(in the rows, 128 means zero)
which system made each run:
V, path 1 (11 x 20):
[[154  91 172 171 135 141 159 158 129  77  70 132 138  73 119 100 115 112
  124 128]
 [162 103 113 132 140 165 113 114 118  98  89 101 121  74 116 186  90  73
  142 129]
 [122 130 139  82 158 176 121 130  90 106 145 108 105 135  97 212 147 127
  149 131]
 [ 98 148 109 104 113 187 148 127  85 117 139 145  79 181 128 115 157 147
  151 168]
 [118 135 104 131  65 132 190  91 112 157 176 149  91 149 106  93 110 125
  108 129]
 [136 114 147 158 129  75 184  96 119 179 115 172 119 125  92 113 143 134
  117  76]
 [137 142 107 174 167  88  82  96 120 183  69 153 133 128 129 122 122 105
  146  96]
 [106 171 107 136 158  95  42 147 137 160 152  93 155 140 112 148 106 121
  129 110]
 [ 77 147 121 127 136 121  99 209 168 117 139 106 159 160 124 117 157 164
  131 152]
 [116 101  88 130  75 125 147 162 198 110 125 119 149 125 178 106 130 134
  118 167]
 [171  76 152  90 106  97 162 112 175 116 146 129 156  84 173 154 132 137
   99 118]]
U, path 2 (11 x 20):
[[ 96 181 186 129 106  61 128 132 153 169 130 105 113  99 116 100 131 132
  139 153]
 [141 125 136 146 154 109 107 113 144 112  39 154 146  91 122  75 144 160
  132 160]
 [155 144 130 182 153 160 135 124 146 112 140  94 184 130 151  71  77 113
  107 125]
 [139 128 192 117 185 129 115 181  98 100 153  97 143  94 128 146 108 118
  162 107]
 [176 116  82  94 163 159 142 174  90 106 110 141 107 140 150 143 105 171
  145 175]
 [126 157 124 123  82 149 198  96 109 106 182 100 124 142 123 143  96 130
  135 181]
 [114  94 166 107 117 132 158  70  97  84 118 156 122 103  92 166 173 129
  153 117]
 [147  84  74 155 120 175 133  84 105 124 120 173 124 172 143 133 140 109
  105  83]
 [ 98 144 132 143  97 118  97 133 110 161 195 114 110 154 115 159 119  77
  119  68]
 [101 123 103  97 127  85  69 163 127 152  97 153  94 132  91 170 168 153
  124 123]
 [107 141  64 139  87 125 128 123 200 158 109 115 139 154 127 111 133 143
   89 170]]
Y, path 3 (11 x 20):
[[102 147 165 105 148 163 164 147 133 157 143 117 102 138 180  70 143 127
  179 147]
 [132 158 133 134 134 103 179 143 113 159 193 111 131 120 103  74  66 137
  136 128]
 [157 131 141 157 153 107 196  98 102 115 105 123 146  95  57 157  99 135
  136 133]
 [136 110 115 108 150 133  81  60 103  84 111 122 150  75 115 158 116 108
  171 132]
 [138 110 113 123 151 162  69 126  88  83 172 135 160 169 158 160 135 127
  124  86]
 [110 111 114 143 115 145 148 201  92  93 121 155 113 182 170 143 161 135
  163 136]
 [111 123  87 118  55  65 138 171 131 130 141 151 105 115 146 104 106 141
  138 164]
 [165 115 141 142  82  61 138 116 149 144 112 152 125 112  98 139 127 150
   47 117]
 [139 122 167 139 134 136  86  93 145 146  41 144  99  93 123 125 167 110
  105 120]
 [105 150 121 134 146 178  48 119 143 167 134 105 114 143 144  86 126  89
  117 103]
 [ 97 156 113 156 154 182 162 180 152 163 145  89 130 187 107 135 133 116
  118 121]]
V, path 4 (11 x 20):
[[111 143  64 152 125 145 102 159 136 141 149  92 134 147  63 167  90 104
  104 118]
 [ 74 112 117 123 106 114 148 189 151 138 125 135 123 167 121 188 191 136
  143 118]
 [130 103  61  87  92 106 126 115 154 151 109 167 108 142 177 117 146 160
  137 164]
 [171 141 159 103 101  85 126  80 145 154 171 134 141 134 162 131 123 157
   62 117]
 [129 140 217 143 146  95  99 127 119 118 103 148 133 101 144  66 154 144
  122 116]
 [144 143 119 154 149 152  84 134 143 125  93  94 132  73 108  70  69  97
  117 144]
 [117 130 155 139 148 154 143 174 162 121 137  60 147 107  90 187 114  91
  126 118]
 [ 94 103 111 103 147 162 155 158 139 106  92 122 124 125 144 166 169 130
  205 167]
 [148 122  67  85 108 168 157  74 126 122 168 123 127 154 168 147 111 140
  134 165]
 [137 123 185 117 116 119 175  90  88 115 194 158 134 160 142 122 155 154
  113  95]
 [142 118 134 167 138 120 135 111  73 125 101 188 113 121 127  42 114 132
  142 107]]
U, path 5 (11 x 20):
[[140  80 178 102 120 151 147 107 164 138 116 121 115  99 141 188 173  96
  102  87]
 [158 109 125  95 132 173 107 114 128 185 122 157  63 142 166 106 140 110
   99  96]
 [101 181 145 135 105 128 120 137 103 191 151 128  60 139  92  80 112 112
  114 125]
 [ 87 145 115 149 127 103 101 135 122 134  67 136 107  88  47 101 128 126
  153 150]
 [121 123  65 164 167 140 121 103 178 131  97 103 187 115  93 109 102 124
  135 136]
 [108 132 152 128 194 142 129 135 168 141 158  77 190 130 151 144 131 111
  170 102]
 [130 117 131  78 179 132 113 171 113 130 135 140 129 145 202 121 152 161
  188 138]
 [133 153 113 124  96 101 170 141  95 123 165 150 122 161 175  82 105 171
  149 176]
 [126 138 173 161  81  66 169 102  92  79 124 149 144 106 112 135 127 140
  140 150]
 [180  89 123 169 121 123 116  83 108  72  83 159 162 118 132 162 128 125
   93 110]
 [163 125 140 144 126 167  99 125 124 116 170 101 143 159 144 174 110  97
   65  85]]
K, path 6 (11 x 20):
[[117 108 161 156  91 111  98 100  81 104 115 154  96  80 104 114 124  73
  140  87]
 [138 119  78  83 184 158  64 140  94 109 110 133 120 124  90 160 124 153
  139 134]
 [125 156  72 176  83 143 122 124 125 133 101 136 119 198 164 150 133 115
  113 162]
 [106 101 167  96  64  89 131 182 148 110 135 142 101 112 131 162 171 140
  109 132]
 [132 123 118  80 188 127 156 122 154 183 146 143 145 162 124 120 166 188
  121 112]
 [111 152 157 184 117  98 126  99 130 186 131 134 126 139 166  88 123  80
  146  85]
 [119 126 155 109 159 100  56 179 127 112 145 102 138  67 103 116 100 121
  144 110]
 [146 152  72 159 172 165 114 129 158 117 111  95 184 155 119 117  95 148
  103 161]
 [138 114 157 176  54 129 156 122 161  93  97 112 132 102 150 149 126  80
   98 144]
 [157  86 146  47 153 150 164 125 142 114 142 115 121  86 117 177 136 152
  130 135]
 [140 157 113 138 155 160 197  77  97 170 146 129 120 176 157 126 112 121
  164 136]]
E, path 7 (11 x 20):
[[148 134 160 167  94 112 197 152 124 164 171 130 112 153 134 120 106 112
   84  93]
 [135 143 166 157 117  92 150 166  74 117  72 147  83  97 110 131 118 116
  165 152]
 [143 142  90 112 122 105  61  74 113 153 102 145  94  94  74 121 100 128
  107 133]
 [ 74 165 140 135 111 173  96  78 125 132 146 108 119 178  99 157 174 109
  122 120]
 [ 67  95 104 100 144 176 147 171 174 128 114 109 123 115 112 117 161 114
  179 138]
 [128 109  71 131 141  85 183 127 167 184 166 128 166 134 121 114  97 140
  136 102]
 [131 153 157 162 152  76 169 120  81 111 127 150 168 161 152 141 142 162
  176 140]
 [159 105 132 102 171 119  71 107 104  90  90 160 144  86 146  85 130 160
  145 135]
 [144 124 147 138 131 158  70  82 137 115 171 113 159 142 150 118 125 105
   71  75]
 [114 115 168 153 123 174 133 195 143  88 125  86 130 133 157 171 143  83
  135 123]
 [169 107  78 115 117 105 143 184 171 154 106 111 119  91 135 152  77 126
  110 157]]
K, path 8 (11 x 20):
[[ 79  99 118 108 145 126 154 150 187 186 151 120 138 130 154 111 157 110
  169  91]
 [107 125 112 149 155  70 136 139 146 170 175 108 177 114 121 126  90 104
  168  79]
 [125 140 142 173 170  86 112 142 129  90 120 102 211 107 129 129 100 129
  168 129]
 [161 107 118 144 126 134 110 103 146  52 120 115 195  99 168 106 102 137
  119 153]
 [194  86 142 133 117 177 155 116 118  71 144 126 143 122 156 154 108 116
   77 117]
 [188  99 144 111 147 171 190 151  91 125 101 147  81 121 160 146 116 121
  135 136]
 [164 147 115 103 115 111 171 119  75 162 130 155  63 118 131 108  86 143
  146 165]
 [117 185 161 128 111 108 129 113  63 129 135 147  88 144  73 101 125 163
  119 154]
 [ 87 150 138 130 126 156  79 106 114 122  94 154  99 140  83  70 174 154
  115 144]
 [ 91 109  85 125  99 161  68 108 154 157 118 140  99 141  91 122 161 103
   89  95]
 [ 95 116 103 133 134 130 101 164 160 171 107 116 113 149 107 207 162  94
  129  94]]
E, path 9 (11 x 20):
[[ 93 101  74 124 106 151 138 152 155  88 128 130 140 118  51  99 130 157
  106 147]
 [127  91 123 142 116 116 209  85 159 148 123 152 146 143 101 158 166 139
  105  92]
 [118 107 159 101 141  85 159 105 107 147 123 154 116 106 172 153 155 119
  208 112]
 [137 142 109 102 183 100  56 143  95 166 148 144 125 132 151  96 103 142
  156 100]
 [108 170 130 194 135 144  70 134 126 107 127 111 172 176 138  88 126 125
  105 131]
 [111  99 138 145 107 143 125 155 168  46 112 102 176  88 102 134 135 128
  113 148]
 [178  86 129  97 131 116 167 117 177 144 130 115 146 102 123 199 127 137
   78 113]
 [156 157 168 106 127 114 165 113 118 170 128 120  98 144 201 169 133 121
  153 153]
 [139 163 127  90 142 140  94 168  89 137 144 127  80 114 145  64  87 147
  148 169]
 [133 154 119 177 120 164 119 127 112 125 137 131 122 155  76  62 103 135
   62 122]
 [103 107 151 178  88 155 174 108 126  78  95 126 130 105  75 141 147  91
  127 124]]
Z, path 10 (11 x 20):
[[162 149 210 116 147 141 117 174 131 122 121  79 111  88 140 152 107 110
  107 143]
 [140 140 131  89 158 146  88 156 144 120  76 126 106  95 139  72 131 168
  128 189]
 [127 148 115 157  91 181 116 123 140 102 139 114 125 135 116  45 100 126
   73 153]
 [ 93 110 145 127  89 186 164 124  97  84 131 132  82 105  76 117 142 100
  142 135]
 [135 102  76 114 121 163 182  46 137 143  94 146 116 117 127 131 137 120
  158 152]
 [125 177 117 137 128 147 145  57 105 166 174  99 125 162 140 151 101  94
  151 128]
 [ 83 154 119 108 152 101 107 124  67 146 152 153 113 162 125 139 155 147
  201 122]
 [124 111  78 164 123  71 116 112 119 143 135 180 169 173 145 112 136 153
  131  92]
 [128 109 155 176 115  81 131 154 113 126 151 131 150 130 107 184 121  94
  109  56]
 [145  92 132 108 170  85 115 169 154 142  76 132 136  94 122 201 153 137
  145 111]
 [165 144 118 121 147 111  90 156 193 157 121  89 163 131 168 141 109 145
   75 144]]
Y, path 11 (11 x 20):
[[140 122 166 137 112 148 125 168 123  98 184 114 142 137 201  77 104 113
  123 114]
 [162 115 148 164 104 140 201 196 101 118 126 128  97 122 133 113  86 110
  112 132]
 [161 131 113 124  81 118 145 108 110 127 103 120  77  69 100 145  72  96
  124 172]
 [155 137 128 103 106 152  82  72 107 112 137 121 103 116  84 174 119 126
   64 126]
 [110 123 135 110 135 205 101 103 102 108 108 147  93 169 117 143 191 134
  117 121]
 [ 66 132  89 108 105 155 125 131 114 154 167 148  90 175 142  86 156 123
  167 119]
 [101 130  99 123 121  73 180 155 131 187 168 151 120 161  89 120 133 160
  126 105]
 [129 128 121 126 153  53 156 102 146 169  74 155 138 101  88 138 144 167
  150 142]
 [128 141 142 130 166  77  58  67 146 138 110 123 179  97 131 112 130 137
  138 116]
 [123 127 157 173 189 154  85 153 136 107 123 115 191 154 146 115 147 119
  125  82]
 [107 116 108 166 144 158 144 197 145 109 111 102 153 135 176 114 115  94
  181 138]]
Z, path 12 (11 x 20):
[[116 129 201 160 111  99 118 144 125 127  95 159 111 109 121  54 159 138
  102 108]
 [113  93 146 157 130 142 121 112 171 133  83 126 134  64  93  74 128  86
  117  96]
 [105 124 104 134 159 189 146 137 177 146 109  70 137  99  85 135 110  82
  146 136]
 [ 87 152  86  96 123 163 149 139 160 118 145  81 141 141 136 151 129 135
  174 197]
 [121 146 110  95 103 122 167 103 114  92 197 128 155 155 144 114 120 179
  137 177]
 [150 125 173 139 128 125 173  88  61  80 165 168 146 151 147 114 142 156
  136 113]
 [165 108 147 164 155 114 119  84  72 109  90 171 135 110 159 128 120 103
  163  89]
 [153 142  88 169 166 115  72 123  97 152  85 125 124 115 108 153  82  89
  140 106]
 [105 159  79 143 126 121  66 171 128 142  98 115 116 158  86 183 129 124
  113 142]
 [106 110  90  92  73 109  96 149 167 126 145 137 119 152 119 168 166 157
   77 135]
 [149  88 160  80 103 136 159 133 155 140 178 139 112 134 139 146 157 148
   65  90]]

runs to name:
path 13 (2 x 20):
[[102 162 151 109 163 156  80 124 159 115 173  61 174 123 145 122 118 115
  146 137]
 [142 118 140 136 164 187 192 165 137  88 161 103 176 156 139 114 124 152
  122 134]]
  Y
path 14 (2 x 20):
[[127 134  66 156  92  56 112 147 121 104  90 149 148 125 129 138 105 146
  150 174]
 [151 141 135 145 103  99 122 104 125 102 149 119 155 133  64 177 118 150
   51 123]]
  Z
path 15 (2 x 20):
[[110 121 145 110 128  82 146  89 167 138 190 122 191 144 148 156 159 154
  123 100]
 [127 103 169 134 121 112 123 158 133 129  99 167 125 163 204 140 197 136
  131 108]]
  U
path 16 (2 x 20):
[[139 146 110 148 144  96 130  63  87 141 167 128 153 111 125 110  69 103
  173 108]
 [122 149 156 164 140 135  81 147  65  44 128 117 153 121 113 127 108 119
  153 138]]
  K
path 17 (2 x 20):
[[113 114 163 188 156 118 163 132 175 146  76 117 168 101 124  92 143 102
  143 109]
 [ 96 133 128 145 145 128 120 135 180 118 123  65 174  71 109 132  99  91
  169 145]]
  Z
path 18 (2 x 20):
[[112 135 120 144 100 103 128 209 101  84 134 121 127 148  90 187 127 143
  119 146]
 [140  92  78  95  79 115 136 124 173  99 116 116 139  98 125 190 125 134
  110 170]]
  U
path 19 (2 x 20):
[[ 96 106 144 175 132 116  87 172 107 131 136 153 134 156 116 129 156  98
  123  44]
 [138  97  81 126 171  91  76 185 155 146  80 144 149 114 146 130 128 141
  147 114]]
  K
path 20 (2 x 20):
[[173 164 183 143 160  95 144 145 109 175  86 139 105 157 153 164 140 145
  108 131]
 [101 184 136 139 108  83  74  96 105 126 104 118 121 103 131 107 113 117
  176 178]]
  V
path 21 (2 x 20):
[[ 99 105 142 112 108 152 122 106 157 116 135  88 120  55 101 142 113  60
  161 120]
 [128 133  73  86 191 173 168 122 149 155 124 104 134 133  97 132 118 160
  160 163]]
  Z
path 22 (2 x 20):
[[144  92 139 110 118 131 195 170 168 109 109 139 141 141 160 144 169 174
  107 156]
 [174 130 189 118  98 116 152  96 147 116 152 106 137  85 186 109  98 116
  106 146]]
  Z
path 23 (2 x 20):
[[193 134 115  88 163 133 174 123  97 142 159 131 123 142 178 143  85 161
  140 149]
 [177 145 133 140 137 167 128 128  65 110 129 156 101 161 179  76  98 146
  121 151]]
  E
path 24 (2 x 20):
[[134 114 101 103 187 104 122 131 125 177 152 144 146 174 134 185 151 149
  145  77]
 [134 126 126 142 131  75 106 186 141 160 146 134 149 171 201 155 134 126
  131  95]]
  Z
path 25 (2 x 20):
[[115 107  80  87 150 155 157 170 192 151 168  90 150 121 122 111 107 147
  126 137]
 [120 144 157 128 107 149 204 175 140 104 166 101 141 157 163 121 131 146
  137 171]]
  Z
path 26 (2 x 20):
[[124 113 129 150 114  88  68 164 150 104 132  97 161  81 117 164  99  87
  121  97]
 [175 117 109  83 180 121 103 169 169 152 115 113 147 128 133 173 126 172
   87 132]]
  U
path 27 (2 x 20):
[[133 116 140 110 134 117 136  88 143  62  96 120 173  93 104 158 151 168
  134 178]
 [156  83 129 138 141 199 167  95 149  86 136 130 169 150 168 124 142 126
  101 110]]
  U
path 28 (2 x 20):
[[107 117  99 134 106 174  89 121 151 102 118  99 128 139  74 192 149  95
   90 118]
 [102  95  86  79 120 194 126 125 166 131 126 127 114 159 150 159 184 133
  129 137]]
  Y
path 29 (2 x 20):
[[107 131  98 147 117 159 161 165 153 152 150  71 123 125 137 155  87  61
  161 131]
 [140 144  59 131 133 102 175 173 109 134 132 124 130 148 103 161  83 156
  147 174]]
  E
path 30 (2 x 20):
[[138  91 129 104 103 136 189 130 115 151 107 150  65  84 149 125 118  94
  172 132]
 [135 156 103  93 142  93 148 109  69 156 174 136 103 124  77 145  91 153
  158 134]]
  K
path 31 (2 x 20):
[[141 148 124 131 109  95 119 168 151 146 180  80 149 149 154 199  98 112
  102 121]
 [100 117 151 101 129  81 132 170 129  87 109 151 146 120 139 132 178 188
  170 165]]
  V
path 32 (2 x 20):
[[118 108 192 106  84 105 140 114 164 147 136 141 103  85 145  74 157 125
  101 111]
 [128 113 170 129 176 156 164 113 158 169 118 118 125  87 104  60 127 113
  128  94]]
  Z
path 33 (2 x 20):
[[114 144 141 149 122 132 113  90 125  86  56 152 135 121 113  88 169 163
  134 182]
 [126  96 109  92  77 159  83  60 141 113 152 143 111 122 121 125 152 115
   77 106]]
  K
path 34 (2 x 20):
[[134 138 116 125 148 121 110 197  80  74 156 136 153 167 162 123 116 173
  151 152]
 [123 126 119 173  63  85 161 160 105  65 125 155 149 140 149 113 121 148
  133 164]]
  Y
path 35 (2 x 20):
[[150 133 108 114 175 105 182 193 140 165 126 123 128 110 110  91  87 168
  142 151]
 [165 168 135 171 135  97 165  61  96 135 117 145 152 137 121  87  94 152
  114 149]]
  E
path 36 (2 x 20):
[[147 116  51 116 165 167  95 109 107 116 121 142 148 178 130 181 131 147
  126 126]
 [106 138 130 124  84 128 100 150  87 113 193 146 115 194 158 148 151 131
  115 103]]
  V
path 37 (2 x 20):
[[126 136  83  83 175 135  54 120 101 153 163 116 124 120 127 137  96 117
  167 111]
 [132 162 108 151 162 131 133 157  94 110 144 128 163 212 124 168 141 173
  117 136]]
  Y
path 38 (2 x 20):
[[120 182 105 175 150 121 104 151 119 172 144 128 141 203 136  92 112 145
  106 120]
 [ 79 139 120 174  87  57 124 180 147 132 152 124 158 129 127 102 115 118
  146 117]]
  V
path 39 (2 x 20):
[[121 167 160 103 153 139  90 201 137 133 161  80 129 155 163 156 131 133
  130 142]
 [115 143 118 140 122 138 166 186 183 145 141 102 148 146 157  60 114 150
  117 165]]
  K
